Where one turn sends some rows of the set: a few examples, then the rows asked:
Rav: [-2.64 -2.82 0.44 -1.83 -0.09 -0.34 -2.31 3.80 -1.34 -1.42 0.62 1.02 1.03 2.12 -2.48 -2.21 -1.85 1.55 1.31 0.35 1.12 -2.94 2.77 -1.53 3.61 -0.26 2.11]
nipas: [1.63 0.18 1.74 -0.33 0.59 -3.61 -1.61 0.75 -2.40 -2.29 1.63 2.46 1.54 2.74 -4.11 -1.76 -1.17 2.61 -0.88 4.81 1.38 -0.09 1.15 0.17 -1.54 -1.96 2.37]
mup: [2.61 -0.43 3.60 2.16 -0.99 -1.91 -3.53 2.29 -1.02 -3.93 0.17 1.13 1.32 -0.27 -5.41 -0.62 -1.42 0.37 -0.07 3.21 1.15 -3.94 2.77 2.14 -0.22 1.07 1.08]
zigul: [-1.43 -3.31 0.99 0.13 2.10 -0.48 1.93 2.97 -4.24 -1.56 3.86 1.59 -0.09 -0.48 -1.04 -0.30 -1.28 -0.99 -0.92 0.23 0.00 -2.41 1.91 0.49 2.50 0.59 2.48]
Keto: [-0.79 1.93 3.59 -1.87 2.14 -2.37 -0.49 3.15 -2.05 1.98 -0.97 -0.11 3.53 1.76 -1.66 -1.85 -1.63 -1.27 -0.61 0.39 2.09 -1.80 2.52 2.95 2.24 1.01 -0.92]
gufub: [0.01 -0.48 0.79 -1.24 1.13 -0.72 -4.13 1.88 -3.25 1.28 -0.68 2.65 1.26 1.73 -6.04 -0.73 0.53 -0.55 -3.03 1.42 -0.13 -0.49 0.57 1.68 -0.34 1.13 0.26]
gesa: [-0.33 -0.82 1.56 1.58 -0.57 -0.85 0.65 5.71 -2.30 0.10 -0.63 2.95 1.53 -2.47 -1.42 -2.67 0.73 -1.58 -1.47 0.60 1.99 -0.99 0.57 1.12 2.30 -0.55 1.91]
duz: [-0.62 0.78 2.23 -2.82 0.17 -3.11 0.30 0.40 1.17 -0.83 -0.60 -0.15 2.06 2.21 -0.92 -3.25 1.17 1.09 -2.66 1.64 0.99 -0.41 1.89 -0.35 -0.23 -0.56 2.62]
fegol: [-1.73 0.32 3.84 0.32 2.13 -2.57 -1.52 3.39 -1.75 0.94 2.99 2.00 0.60 -0.57 -4.16 -0.69 0.54 1.42 -0.56 1.66 1.38 -1.74 5.09 3.85 1.92 -0.87 -0.13]
vabiv: [-0.58 -0.94 1.60 1.81 -0.43 -1.08 0.51 5.54 -2.93 0.02 -0.69 2.50 1.49 -1.81 -1.05 -3.17 0.09 -1.87 -1.52 0.60 2.02 -1.15 -0.21 0.57 2.78 -0.20 1.25]
rori: [0.03 0.36 2.58 -1.73 3.69 -1.11 2.52 1.57 -0.31 -1.36 0.44 1.20 -1.61 -0.73 -3.33 -3.12 -2.09 0.59 -1.76 2.33 1.72 -1.09 2.78 -0.66 -1.45 2.91 0.73]
goleg: [-0.05 -3.01 1.70 1.92 -0.49 -0.03 0.12 1.13 -4.72 -1.42 1.43 -0.18 2.08 0.92 -3.84 -1.30 -1.46 -1.25 0.57 0.64 0.57 -2.60 3.61 1.77 -1.42 3.00 2.68]
Pem: [0.69 0.99 0.76 -0.21 1.16 -3.65 -1.48 0.67 -4.39 -1.65 2.04 1.67 0.38 -0.37 -2.15 -1.96 0.43 2.42 -3.78 0.66 1.42 -0.51 1.20 0.72 1.68 -3.36 1.30]
Dapi: [-0.12 -1.49 0.96 -2.29 0.73 -2.33 -2.75 1.23 -3.25 -3.42 -0.11 1.15 1.97 -0.15 -2.18 -2.04 -3.57 -2.35 -1.37 -1.75 3.04 -2.22 2.06 -0.91 1.72 2.25 2.60]
dudu: [-0.11 -2.49 0.82 -1.76 -0.10 0.05 -1.21 3.72 -1.47 -0.37 -2.59 1.07 -1.30 -1.16 -5.01 -2.80 -0.60 1.05 0.50 3.23 2.36 -1.79 1.50 -1.73 1.23 -0.32 1.24]
kilom: [-1.46 -0.22 1.01 0.96 2.47 -1.61 -1.97 4.51 -0.71 -2.03 -0.64 2.19 -0.83 1.61 -3.84 -0.71 -0.03 0.94 -0.41 1.23 0.58 -1.94 -1.46 3.69 1.51 2.80 -1.18]
muma: [1.20 0.97 1.12 -1.16 0.93 -4.04 -1.39 0.43 -4.32 -1.84 1.44 1.48 0.05 -0.58 -1.88 -1.95 0.26 2.29 -3.79 0.60 2.11 -0.83 1.18 0.74 1.27 -2.97 0.84]
gepe: [-1.36 2.58 1.55 -2.04 -0.22 -3.85 -2.28 2.27 -0.23 0.17 0.39 -0.46 3.10 -0.01 -2.70 -0.43 -1.26 -0.63 -1.07 0.25 3.68 -1.40 2.16 4.10 1.63 1.16 -0.76]
tidid: [-0.59 -0.38 -0.36 -1.59 1.72 -0.82 -3.04 3.68 -2.64 1.55 2.42 0.66 1.00 2.70 -6.48 -0.42 -0.86 0.53 -0.33 1.76 0.95 0.10 0.60 0.96 -0.39 2.14 0.47]
Rivo: [0.53 0.11 1.05 -1.77 2.51 -2.32 0.20 1.30 -2.85 -4.18 1.73 -1.65 -1.38 -0.83 -1.19 0.08 -2.71 0.45 0.07 0.06 0.73 -3.77 1.55 1.68 1.31 3.50 1.84]
Riz: [2.82 -0.24 2.83 -1.30 -1.46 -1.92 -1.74 3.19 -1.52 -0.35 0.15 -3.39 0.86 0.09 -3.57 -1.48 -0.61 0.93 0.84 2.54 1.56 -2.46 1.73 0.94 4.14 -1.10 1.49]
votez: [0.09 0.62 2.62 -0.85 4.08 -2.35 -1.88 2.99 -0.72 -1.59 1.34 3.50 -1.01 2.01 -3.48 0.57 -1.76 0.12 -2.08 2.15 1.02 -0.56 -1.09 2.42 2.33 2.48 -0.53]
relem: [0.03 0.78 0.77 1.36 1.94 -2.74 -0.84 2.83 -5.65 -3.28 1.38 -0.54 3.24 0.33 -2.52 -3.55 -1.14 -0.12 -0.80 -1.32 3.11 -1.61 0.95 0.79 0.19 0.91 2.77]
Val: [1.63 -0.05 4.00 2.27 -0.91 -1.71 -3.00 2.13 -1.29 -4.17 0.28 0.77 1.02 -0.35 -4.96 -1.05 -1.35 0.68 0.26 3.59 0.75 -4.13 2.60 2.83 -0.15 1.51 0.87]
Keded: [2.72 -0.35 2.25 -0.32 -0.55 -1.99 0.90 3.12 -3.35 -1.02 -1.15 1.35 -0.52 -0.62 -1.40 -1.20 -0.20 -0.13 -1.04 4.15 0.39 -0.46 -2.32 2.55 1.96 -1.08 1.21]
vakir: [-1.08 0.07 2.94 -3.08 -1.87 -0.16 -1.02 0.53 0.28 -2.12 0.88 1.11 1.64 0.21 -2.17 0.30 0.74 -1.38 -2.96 2.92 0.44 -1.19 1.30 1.48 -0.92 2.51 3.27]
Mapo: [-0.99 -0.72 1.09 -1.18 0.89 -1.94 -1.10 3.89 1.92 -3.10 -1.18 0.88 0.90 2.03 -1.41 1.01 -0.98 1.32 1.41 3.05 1.47 1.54 0.87 -0.20 0.71 0.98 3.02]
milor: [1.01 -0.70 1.65 -0.06 1.29 -0.83 -0.23 0.42 -3.06 -1.65 2.08 1.01 0.59 -1.99 -4.20 0.64 -0.62 -1.58 -2.45 -0.22 3.03 -0.06 4.31 -0.18 -1.53 2.43 3.38]
ven: [2.68 0.60 2.44 -0.26 1.56 -0.08 0.67 3.09 -3.55 -0.67 -0.17 -3.72 -0.07 0.59 -3.36 0.28 -0.48 1.37 1.11 1.39 -0.45 -0.15 2.44 1.95 0.44 1.41 0.97]
zupa: [-2.85 -2.28 1.04 -1.63 0.24 -0.11 -1.97 3.85 -1.36 -1.63 0.23 0.61 1.79 2.40 -2.57 -2.52 -1.93 1.83 1.67 0.90 1.66 -3.20 2.69 -0.86 3.62 -0.18 2.49]
ripi: [-3.13 -1.65 2.06 -1.90 1.07 -2.61 -0.53 1.40 -0.45 1.29 1.40 2.65 -0.42 0.29 -3.11 -1.61 -1.14 0.78 -0.57 0.81 0.24 -1.94 5.10 3.98 1.34 0.32 -0.96]
lubim: [0.28 -1.41 0.33 0.54 0.80 -4.97 -1.30 1.51 -0.91 -1.97 1.49 1.25 1.70 1.89 -0.97 0.62 -4.73 0.33 0.45 1.41 0.91 2.06 2.75 1.16 1.65 0.25 1.67]
Rom: [-0.90 1.27 3.60 0.19 2.58 -0.64 -0.72 2.08 -2.51 -4.85 0.12 1.08 1.55 -0.44 -0.97 -0.90 0.74 -0.30 -1.83 0.38 0.22 -4.51 1.46 1.77 0.83 2.52 3.84]
ruguz: [-1.18 -0.62 3.04 -3.32 -1.85 -0.71 -1.25 0.95 0.71 -2.16 1.58 0.95 0.86 0.34 -1.65 0.40 0.68 -1.27 -3.00 3.13 0.47 -1.32 0.62 1.16 -0.34 2.67 3.08]
zimed: [-0.33 -0.05 1.90 -1.25 3.52 -1.34 2.76 1.50 -0.53 -0.83 0.37 0.85 -1.03 -0.27 -3.56 -3.79 -2.18 0.54 -1.95 2.63 1.79 -0.86 2.16 -0.87 -1.46 2.92 0.91]
losu: [1.61 -1.25 3.02 0.88 3.05 -2.87 1.14 2.94 1.22 -0.02 -1.11 0.05 -0.84 -0.53 -2.86 -1.74 -1.63 0.96 0.02 1.98 0.97 0.98 4.73 -0.90 2.12 -0.28 1.16]
Tuv: [0.42 -0.71 0.01 0.64 0.71 -4.87 -1.76 1.71 -0.59 -2.41 1.22 1.57 1.92 1.96 -1.21 0.41 -4.45 0.28 0.14 0.37 1.39 2.13 2.23 0.87 2.01 0.22 1.80]
Vazos: [0.46 -1.46 2.70 1.60 -3.01 -3.76 0.18 2.09 1.12 -1.42 2.16 2.13 1.14 -0.25 -2.77 -2.94 -0.21 -0.08 -0.80 4.12 0.89 -2.65 1.43 2.65 0.77 -0.45 1.66]
zafaz: [-0.94 -2.07 -0.09 1.91 1.44 -1.91 -1.36 1.51 -2.35 -4.53 1.66 1.92 0.74 -0.71 -1.92 1.92 0.14 0.44 -1.41 -1.32 -0.02 -1.01 3.56 2.01 1.38 -0.55 3.07]
kom: [2.93 0.55 2.36 0.10 2.01 0.00 0.66 3.21 -3.30 -0.98 -0.62 -3.28 -0.16 0.95 -3.30 0.00 -0.04 1.88 0.80 1.10 -0.87 0.03 2.14 2.53 0.97 1.05 1.64]

losu turns into nipas
Rom turns into zigul
Where do these go?
kilom turns into ripi
muma turns into kom
Pem turns into ven

Where one turn sends some rows of the set: a few examples, then the rows asked:
paga: [1.63 0.33 -0.15 -1.47 1.84 -0.02 4.69 0.12 0.31 -0.34 -0.02 0.32 -0.42 0.22 -1.77 -3.86 3.39]
para: [0.30 0.56 -1.59 -2.00 1.80 -0.12 0.35 0.35 2.20 2.49 0.08 -1.89 1.64 2.18 -1.09 -1.12 -0.84]
bif: [-0.94 -0.59 -0.89 -0.89 1.40 -1.29 -0.04 1.26 2.15 2.21 -0.05 -0.50 2.94 1.93 0.23 -3.11 -1.08]
nofek: [0.66 -1.09 -4.89 1.01 2.08 -1.07 1.06 2.24 -0.32 -0.22 0.15 1.33 0.82 -2.76 -0.67 0.06 1.92]
kinuv: [-2.36 -1.41 2.29 0.53 2.55 -0.54 5.28 1.15 1.23 -1.29 -0.09 2.83 0.21 -0.01 -0.43 1.07 1.84]
fovuk: [-0.56 -2.97 1.95 -1.09 1.94 1.02 4.11 1.98 0.45 -1.39 -1.00 1.12 3.14 0.80 1.69 -2.60 1.44]
sisun: [-2.59 -0.74 2.28 -0.17 2.31 -0.35 4.58 0.69 1.18 -0.06 0.06 1.74 0.68 0.99 -0.51 2.87 1.01]
dovab: [-2.98 -1.53 2.53 0.59 2.20 -0.85 4.64 1.26 1.31 -0.80 0.09 2.81 0.95 0.38 0.02 1.26 1.33]
fon: [0.68 -2.53 1.36 -1.50 2.50 1.85 5.03 1.64 0.36 -2.04 -1.03 0.73 1.69 0.32 0.54 -2.22 2.39]
Ges: [-0.05 -1.48 -4.50 1.46 1.82 -1.59 0.57 2.67 -0.32 -0.07 0.23 1.83 1.57 -2.63 0.05 -0.37 1.52]
tuvam: [-0.91 -0.89 -1.91 -0.30 3.49 -1.19 -1.37 -0.85 -0.47 -1.05 1.34 1.89 0.68 -3.05 0.06 0.65 1.69]
soki: [2.21 -0.01 -2.23 -1.44 2.74 0.46 2.67 0.79 2.05 -0.42 -0.11 -0.51 -0.89 -0.34 -2.23 -3.90 1.58]
budek: [-0.87 -0.72 -1.97 -0.43 3.49 -1.07 -1.53 -1.00 -0.54 -0.77 1.39 1.63 0.75 -2.80 0.02 1.12 1.53]
Zuna: [0.25 -0.45 -4.85 0.42 1.87 -0.85 0.30 1.75 -0.33 1.17 0.26 0.33 1.44 -1.69 -0.64 1.91 1.08]
pati: [1.91 0.87 -2.23 -2.26 2.52 0.72 1.73 0.00 2.11 1.21 -0.01 -1.78 -0.23 1.04 -2.34 -1.55 0.60]
kosil: [-2.04 -0.69 2.03 -0.26 2.63 0.09 5.10 0.55 1.25 -0.53 0.06 1.78 0.01 0.55 -0.95 2.75 1.59]
non: [-1.30 -0.80 1.09 -0.37 0.53 -2.03 2.49 1.02 0.48 1.24 -0.04 1.26 3.00 1.52 0.81 -4.82 1.34]
kamo: [1.29 -1.64 1.03 -2.41 2.78 2.67 5.13 0.91 0.41 -1.41 -1.00 -0.43 1.17 0.74 -0.16 -0.61 2.29]
Popo: [-1.09 -0.92 -1.91 -0.17 3.47 -1.36 -1.55 -0.85 -0.46 -0.98 1.31 1.98 0.86 -3.01 0.20 0.64 1.57]
fefe: [1.03 -1.07 -1.43 -0.23 2.23 -0.73 2.21 1.72 2.11 -0.76 -0.12 0.91 0.36 -0.59 -0.85 -5.81 1.21]
Pef: [-0.80 -0.79 -2.00 -0.37 3.58 -1.11 -1.40 -0.91 -0.56 -0.90 1.30 1.77 0.63 -2.92 -0.11 0.91 1.66]
ligir: [-0.68 -1.36 -4.33 1.39 1.53 -1.84 -0.01 2.52 -0.29 0.79 0.24 1.42 2.32 -1.95 0.35 0.21 0.86]
gata: [-1.36 0.18 0.86 -1.37 0.44 -1.50 1.71 0.23 0.49 2.83 0.03 -0.27 3.26 2.84 0.41 -2.20 0.41]
davup: [-0.61 -1.72 1.79 -2.43 1.83 1.77 3.25 0.87 0.46 0.52 -0.92 -0.84 3.51 2.56 1.06 0.60 0.44]
kizuz: [0.85 -0.55 -5.04 0.55 2.16 -0.67 0.87 1.84 -0.35 0.40 0.28 0.67 0.65 -2.25 -0.99 1.30 1.72]
vor: [0.20 -0.77 0.60 -0.36 1.17 -1.34 3.95 0.98 0.39 -0.38 -0.01 1.49 1.08 0.18 -0.28 -5.55 2.73]
Puzav: [1.58 1.33 -0.40 -2.48 1.72 0.51 3.99 -0.75 0.33 1.24 0.11 -1.23 -0.01 1.50 -2.12 -1.31 2.57]
zuzur: [-0.46 -1.37 -0.88 -0.06 1.55 -1.68 0.86 1.92 2.16 0.57 -0.07 0.89 2.27 0.60 0.31 -5.46 -0.25]
kime: [0.65 -1.20 1.23 -2.82 2.38 2.61 4.21 0.52 0.37 -0.13 -0.86 -1.20 2.10 1.85 0.04 0.89 1.31]
zas: [-3.08 -1.27 2.50 0.27 2.22 -0.73 4.37 1.07 1.29 -0.09 0.03 2.31 1.18 0.86 -0.03 2.11 0.96]
Nol: [-1.03 -0.77 -1.92 -0.40 3.44 -1.25 -1.68 -0.93 -0.51 -0.65 1.32 1.64 0.89 -2.69 0.10 1.02 1.46]
Vog: [-1.17 -2.62 2.16 -1.55 1.71 1.03 3.29 1.64 0.54 -0.11 -0.93 0.31 4.02 1.96 1.93 -1.21 0.47]
Vas: [0.03 1.29 0.22 -2.49 0.98 -0.15 2.49 -0.73 0.44 2.84 0.09 -1.58 1.75 2.91 -1.06 -0.51 1.05]
zofo: [-1.12 -0.90 -1.85 -0.18 3.44 -1.31 -1.62 -0.82 -0.51 -0.80 1.39 1.78 0.94 -2.79 0.26 0.73 1.39]
Betu: [-1.81 -0.93 2.03 0.10 2.73 -0.04 5.38 0.81 1.22 -1.17 -0.03 2.27 -0.21 0.05 -0.91 1.84 1.94]
kilu: [-0.45 -0.89 -4.49 0.79 1.51 -1.43 -0.16 2.10 -0.35 1.40 0.27 0.76 2.20 -1.48 -0.03 1.39 0.63]

fefe turns into zuzur
Puzav turns into paga
Where do these go?
zas turns into sisun
Popo turns into zofo
fovuk turns into Vog
nofek turns into Ges

